One turn sends every row of this set to another row. A few are shown first. Where does it send the rows asked after them?
P: [ -9  -2 -16  -4 -13  12  11   1  23  -5   7   0   5  -4  -1  -4   8   4
   4  14   1   8  12   0   4  -5  14  19  -5   3   9   4]
F: [ -6 -23  -9   3  -6  19   8   0 -12  -1   4   8  -1  -4  -1   0  11  13
   1   7   3  -1   5   4  -3  -4  17  11   2   2  11   9]
T: [  0 -25  -7   1  -2  22   8  -2  -7  -2   1   8  -3 -12   0   0  10  10
  -1   6   4  -2   1   1   1  -4  23   8   0   4   6   6]
H: [ -4 -24 -10   3  -2  21   6   2 -12   1  -3   9  -3  -6  -3   1  13  12
  -2   5   0  -1   0   2  -6   3  19   5   0  -1   6   9]
X: [ 10  -6   5   4   5 -16  10   4   6  -2  12   7  -5   0   3  -2 -13 -16
   8   9   0   2  -1  -7  12  -8 -31  12  -5  13  -6  -1]
Z: [ -2  13  21   6  11  25   2  12   1   1   5   1   3  12  -2   0  -8   1
   0   7  -5 -19   1   4  -7  -3 -16   3  -3   1 -15   7]
U: [  5  19  16   5   7 -11   1 -13   2  15  -6   0   1  -9  -2   3 -17  -6
 -10 -12  -1  -8  -8 -14  -5  -3  -1  -1  -2  -2  -8   7]
W: [  2  -5  -1   8   5 -17   6  10  -2   3   2   9  -4   9  -1  -1  -9 -12
   6   8  -6   3  -3  -5   1   5 -39   6  -5   5  -8   4]
E: [ -2  -3 -17  -4  -5  17   6   4  27  -2  -7   2   0 -14  -3  -3  11   0
  -2  10  -3   7   2  -4   1   7  19   7  -9   0  -3   2]
M: [  2   1 -31   2   9 -17   9  13  -7  -2   8   9   1  -6  -7  -5  -3  -7
 -10 -11  -1   3  11  12   4  -6  -2 -12  -9  -1   6   3]
S: [  2  20  17   4   1 -14   5 -17   1  11   6  -1   5  -4   1   2 -20  -4
  -5 -10   4  -8  -1 -11   0 -14  -3   9   0   3   1   8]
B: [ 13  -7   3   5  12 -13   6   8   7   2  -2   9  -9  -6   0  -1 -10 -18
   3   6  -5   2  -9 -11   7   4 -28   0  -8   8 -16  -2]
Q: [  8  -1 -29   0  12 -16   9  12  -2  -4   7   9  -2 -14  -6  -5  -4 -10
 -11 -11  -1   2   9  10   8  -8   3 -14 -10   2   3   0]
J: [  4  11  24   4  14  27   3  10   7   0   4   0   0   3  -1  -1  -9  -2
   0   7  -4 -20  -1   1  -1  -6 -10   2  -5   4 -19   4]
C: [ -5  21  12   8   1 -14   2 -11  -6  16  -2   0   5   4  -3   3 -16  -1
  -7 -12  -1  -7  -3  -9 -10  -4 -10   5   0  -5  -1  11]
V: [-15   0 -23   0 -11  12   5   8  16   1  -5   3   5   3  -5  -2  13   6
   1  11  -6   9   7   1  -8  10   7  11  -6  -6   5   8]
Y: [  5   0 -28   1   8 -18  11  10  -4  -5  14   8   1 -10  -5  -5  -5  -8
  -8 -10   2   2  13  12   9 -13   1  -8  -8   4   8   1]
D: [  0  12  24   4  10  25   6   8   4  -2  11  -1   3   9   0  -1 -10   0
   3   9  -1 -20   4   4  -1 -11 -13   8  -3   6 -12   6]

W turns into X
H turns into F
V turns into P
Where do these go?
M turns into Y
J turns into Z
S turns into U

